102 108  84  66  94
 95  91 126 146 109
106 112  74  31  86
106  94 101  81  93
100  85 128 134  99
102 109  90  70 101
->
102 108  84  66  94
106 112  74  31  86
100  85 128 134  99

106 109 100  99 102  93  89
105 103  99  42  98  92  99
 97 108 100 119 113  96 108
 96  95  96 114  85 112  95
 88 120  99 106 108  93  84
 92 102 100  96  85 103  90
116  89  96  88  84 114  95
 98 109 104 102  93  91 106
102 102  96 128 115 103 117
108 100 108  97  97 105  98
->
106 109 100  99 102  93  89
 97 108 100 119 113  96 108
 88 120  99 106 108  93  84
116  89  96  88  84 114  95
102 102  96 128 115 103 117

 90 110 103  87 155 110  89 113
 77  89 133 111 119 115  39  75
 58  88  87 101 161  97  93 103
 34 120  96  86 103 103 120 131
 76 123  94  80 125  98  92  81
 74 129  97 113  97 108 110 124
105  99 134 103 126  86 149 132
->
 90 110 103  87 155 110  89 113
 58  88  87 101 161  97  93 103
 76 123  94  80 125  98  92  81
105  99 134 103 126  86 149 132

 84 102  77 104  73 123 100  63 100  88 103 104  59
 79  97  71 110  71 128  99  58  97  86 104 102  51
 75 101  67 109  68 130  96  52  97  86 105 102  50
 84  84 105 110  96 105  83 124  81  94 107  91 110
->
 84 102  77 104  73 123 100  63 100  88 103 104  59
 75 101  67 109  68 130  96  52  97  86 105 102  50

144  94  84  97  89 134  98 114  91 125 130  77  99
 54  77 144 136 138 102 134  84 138 105 103  84  75
117  79 102 108 101 130 109  98 107 128 130  65  84
150 102  87  89  85 122 101  96  93 118 121  87 105
 97  81 112 120 114 126 114 106 113 121 123  74  84
->
144  94  84  97  89 134  98 114  91 125 130  77  99
117  79 102 108 101 130 109  98 107 128 130  65  84
 97  81 112 120 114 126 114 106 113 121 123  74  84

 73  97 134 119
 93 106  36  80
121 157  50 152
104  60  44 107
->
 73  97 134 119
121 157  50 152

 70 120 125 128 120  86 106  84  99 148
 66 110 128 145 115  90  77 105 101 159
 70 113 126 137 121  91  80 117  85 158
 68 103 115 144 113  92  63 116  95 162
 71 117 128 133 124  90  87 115  82 156
 69 100 108 141 113  93  61 117  92 161
->
 70 120 125 128 120  86 106  84  99 148
 70 113 126 137 121  91  80 117  85 158
 71 117 128 133 124  90  87 115  82 156

 88  88  45  94 122 104 138
 87  87  92  73 147  58 105
 84  84  77 113  88  38 111
 80  80 113  35 101  91  87
138 138 111  81 151 121 111
130 130 121  65 149  95 103
 61  61  74 101 136 132 124
107 107 145  67 112 113 140
 77  77 100 164 109  79 101
112 112 112 117 162 126 106
 58  58 148  87  71 101 106
143 143 111 148  75 106  91
->
 88  88  45  94 122 104 138
 84  84  77 113  88  38 111
138 138 111  81 151 121 111
 61  61  74 101 136 132 124
 77  77 100 164 109  79 101
 58  58 148  87  71 101 106
---
142 162 143 128 130 168 111 133 130 126 144 100  74 115 132
110 114  67  56 139  93 147 116 139 126  64  89 133 146 131
 98  69 137 136  64  85  63  90  53  65  44 164 146  62  65
->
142 110  98
162 114  69
143  67 137
128  56 136
130 139  64
168  93  85
111 147  63
133 116  90
130 139  53
126 126  65
144  64  44
100  89 164
 74 133 146
115 146  62
132 131  65

 61 136  85  58  66 108  48  93  95  88  58
142  51 106 151 132 112 141 124  98 122 143
->
 61 142
136  51
 85 106
 58 151
 66 132
108 112
 48 141
 93 124
 95  98
 88 122
 58 143

 98 127  80  99 100 116 101  75  95  88  96
109 120  84 110 112 116  83  84  92  89  90
 83 113  94  81  82 100 127  86 104  97 107
101 112  91 102 105 109  94  90  96  93  95
 59  85 122  57  57  75 162 109 117 111 128
 75  92 111  73  76  85 137 107 110 106 114
119 122  79 121 123 123  68  83  89  86  83
 88 122  87  88  89 108 117  79 100  92 103
->
 98 109  83 101  59  75 119  88
127 120 113 112  85  92 122 122
 80  84  94  91 122 111  79  87
 99 110  81 102  57  73 121  88
100 112  82 105  57  76 123  89
116 116 100 109  75  85 123 108
101  83 127  94 162 137  68 117
 75  84  86  90 109 107  83  79
 95  92 104  96 117 110  89 100
 88  89  97  93 111 106  86  92
 96  90 107  95 128 114  83 103

139 103
 98 142
 61  49
 95  36
119  65
119  33
 37 155
 30 130
->
139  98  61  95 119 119  37  30
103 142  49  36  65  33 155 130

 59  63  63  55  75  58  62  70  44  76  56  49 103 122  58 118
 81 151 118  37 139 143  82 130  43  86  56  55  63  40 141  49
 59 109  43  46  88  68  87 125  36  71  64  45  57  75 108  69
155 101 146 144 130 159 125  65 151 162 160 148 170 144  90 122
100 125  91 144  72  74 103 165  33  95  46  33  96  77 136  99
152 111 147 146 127 146 146 101 149 152 147 158 119 111 125  90
->
 59  81  59 155 100 152
 63 151 109 101 125 111
 63 118  43 146  91 147
 55  37  46 144 144 146
 75 139  88 130  72 127
 58 143  68 159  74 146
 62  82  87 125 103 146
 70 130 125  65 165 101
 44  43  36 151  33 149
 76  86  71 162  95 152
 56  56  64 160  46 147
 49  55  45 148  33 158
103  63  57 170  96 119
122  40  75 144  77 111
 58 141 108  90 136 125
118  49  69 122  99  90

122 115 128 114  94 107  68 120
 87  74  38  50 116  92 101  99
114 100 107 100  93 103  99 101
128 127 116 126 122 130  60 137
 97  86  92  81  84  90 121  86
 97  93 105  96  87  92 112  91
 86 105 126 103  82  77  75 100
 97  87  76  80 102  92 109  89
->
122  87 114 128  97  97  86  97
115  74 100 127  86  93 105  87
128  38 107 116  92 105 126  76
114  50 100 126  81  96 103  80
 94 116  93 122  84  87  82 102
107  92 103 130  90  92  77  92
 68 101  99  60 121 112  75 109
120  99 101 137  86  91 100  89
---
120  86 128 107  97 119  99 120 121 114
116  90 111 109  64 126 163  88 150  86
 70 153  67 101 137  79  64 112  74 125
122  79 134 106  80 127 110 119 139 113
 77 147  73 103 135  83  73 110  77 120
126  97 111 118  92 121 159  92 128  87
 78 112  84  90  78  97 108  90 115  98
 98  99 102  98  74 109 146  78 123  82
->
121 114 120  86 128 107  97 119  99 120
150  86 116  90 111 109  64 126 163  88
 74 125  70 153  67 101 137  79  64 112
139 113 122  79 134 106  80 127 110 119
 77 120  77 147  73 103 135  83  73 110
128  87 126  97 111 118  92 121 159  92
115  98  78 112  84  90  78  97 108  90
123  82  98  99 102  98  74 109 146  78

114  68 134  76
 77 104  66 136
 74 121  76 119
 57  87  92 122
 61  90  99 102
 67  89 111  84
 80  53  85 145
 69  92 141  50
 94  96 120  69
 96  76  94 119
 88 112 107  72
->
134  76 114  68
 66 136  77 104
 76 119  74 121
 92 122  57  87
 99 102  61  90
111  84  67  89
 85 145  80  53
141  50  69  92
120  69  94  96
 94 119  96  76
107  72  88 112

111  51 154
109  40 161
105 102  92
 47 111 121
148 164  40
142 168  38
117  68 151
 98 114  50
 99 123  43
108 169  88
 98  61 157
->
 51 154 111
 40 161 109
102  92 105
111 121  47
164  40 148
168  38 142
 68 151 117
114  50  98
123  43  99
169  88 108
 61 157  98

 82 160  80 148  89 107  64  90  86  76
 68 106  91 106  94  67  64  73  69 122
152 116  58 117 154 129 145 163  90 108
->
 86  76  82 160  80 148  89 107  64  90
 69 122  68 106  91 106  94  67  64  73
 90 108 152 116  58 117 154 129 145 163

127  89 126 135  48 114  60 138  90
126  74 121 113  50 121  91 114  89
136  80 119 129  57 115  96 123  94
128  66 136 128  43  90  86 139  70
->
138  90 127  89 126 135  48 114  60
114  89 126  74 121 113  50 121  91
123  94 136  80 119 129  57 115  96
139  70 128  66 136 128  43  90  86

161  64  97  76  67 107
155  60  95  79  70 112
149  60  89  89  63  78
162  67  78  81  64  93
142  55  97  80  79 103
->
 67 107 161  64  97  76
 70 112 155  60  95  79
 63  78 149  60  89  89
 64  93 162  67  78  81
 79 103 142  55  97  80

 88 162  30 123 160
 34  31  76 170 141
 90 101  76  42 107
110 158 101 144 125
127  76  33  48 159
 82 130 104  71 141
 53 149 116 129 161
->
123 160  88 162  30
170 141  34  31  76
 42 107  90 101  76
144 125 110 158 101
 48 159 127  76  33
 71 141  82 130 104
129 161  53 149 116
